[[-10 -22 -32  -5  49 -19   4  -8 -27]
 [  1  -9 -18   1  10 -17  10   5   1]
 [  0 -10 -18   0  11 -18  11   5   1]
 [ -8 -21 -28  -8  40 -24  11 -11 -20]
 [ -7 -20 -27  -8  36 -25  13 -11 -16]
 [ -9 -21 -30  -7  44 -23   7 -11 -24]
 [ -9 -21 -30  -7  44 -22   7 -11 -24]
 [-13 -24 -42  11  60  -6  -1  -9 -30]
 [  1  -9 -17   0  10 -17   9   6   0]]
|
[[  1  -9 -17   0  10 -17   9   6   0]
 [-10 -22 -32  -5  49 -19   4  -8 -27]
 [  1  -9 -18   1  10 -17  10   5   1]
 [  0 -10 -18   0  11 -18  11   5   1]
 [ -8 -21 -28  -8  40 -24  11 -11 -20]
 [ -7 -20 -27  -8  36 -25  13 -11 -16]
 [ -9 -21 -30  -7  44 -23   7 -11 -24]
 [ -9 -21 -30  -7  44 -22   7 -11 -24]
 [-13 -24 -42  11  60  -6  -1  -9 -30]]

[[-52  54  36 -25  29 -70 -61  45]
 [ -9  -9 -56  76  12  68   0  -8]]
|
[[ -9  -9 -56  76  12  68   0  -8]
 [-52  54  36 -25  29 -70 -61  45]]

[[-39 -22  -4  19  49  56 -38  19]
 [ 54  17 -17  51 -21 -15  45 -58]
 [-19  53 -65 -14 -47  -2   0 -48]
 [-18  18  -7 -29 -32 -48   8  31]
 [-53  45 -36  67  63  39  52  20]
 [ 33 -38  44   5   7  12  -6 -31]
 [ 17 -58  62 -23  36 -10 -29  53]
 [  7 -14 -11 -28 -52 -22 -42 -31]
 [ 40 -37  62 -42  -1 -26 -14  26]
 [-10  27 -51 -40 -57  -8 -26 -52]
 [-23  29 -49 -11 -24  35 -10 -33]]
|
[[-23  29 -49 -11 -24  35 -10 -33]
 [-39 -22  -4  19  49  56 -38  19]
 [ 54  17 -17  51 -21 -15  45 -58]
 [-19  53 -65 -14 -47  -2   0 -48]
 [-18  18  -7 -29 -32 -48   8  31]
 [-53  45 -36  67  63  39  52  20]
 [ 33 -38  44   5   7  12  -6 -31]
 [ 17 -58  62 -23  36 -10 -29  53]
 [  7 -14 -11 -28 -52 -22 -42 -31]
 [ 40 -37  62 -42  -1 -26 -14  26]
 [-10  27 -51 -40 -57  -8 -26 -52]]

[[ 34  66  79  45 -37 -20   8]
 [ 40 -15   4 -40 -25  44  71]]
|
[[ 40 -15   4 -40 -25  44  71]
 [ 34  66  79  45 -37 -20   8]]

[[-54  -9  35  20  34  16  71 -16 -41  15   7 -30  -6  23 -29]
 [ 25  -5 -20  10   9  21  24 -26 -21  69   2  35  51   3  39]
 [-20 -31  10  53 -23   4  70 -34 -52  76 -33  31  24 -30   5]]
|
[[-20 -31  10  53 -23   4  70 -34 -52  76 -33  31  24 -30   5]
 [-54  -9  35  20  34  16  71 -16 -41  15   7 -30  -6  23 -29]
 [ 25  -5 -20  10   9  21  24 -26 -21  69   2  35  51   3  39]]

[[-40  53 -38  52  44  40  49 -22  29]
 [ 20  41 -40  14 -41 -35  52 -19 -21]
 [ -1 -17 -11 -33 -19  34 -68 -46  31]
 [-47  46 -46 -46 -52 -47  16  -7  54]
 [ -8 -31  44 -29  27 -22 -17  62  -2]
 [ 63 -51  49  30   4  10 -14 -53 -47]]
|
[[ 63 -51  49  30   4  10 -14 -53 -47]
 [-40  53 -38  52  44  40  49 -22  29]
 [ 20  41 -40  14 -41 -35  52 -19 -21]
 [ -1 -17 -11 -33 -19  34 -68 -46  31]
 [-47  46 -46 -46 -52 -47  16  -7  54]
 [ -8 -31  44 -29  27 -22 -17  62  -2]]
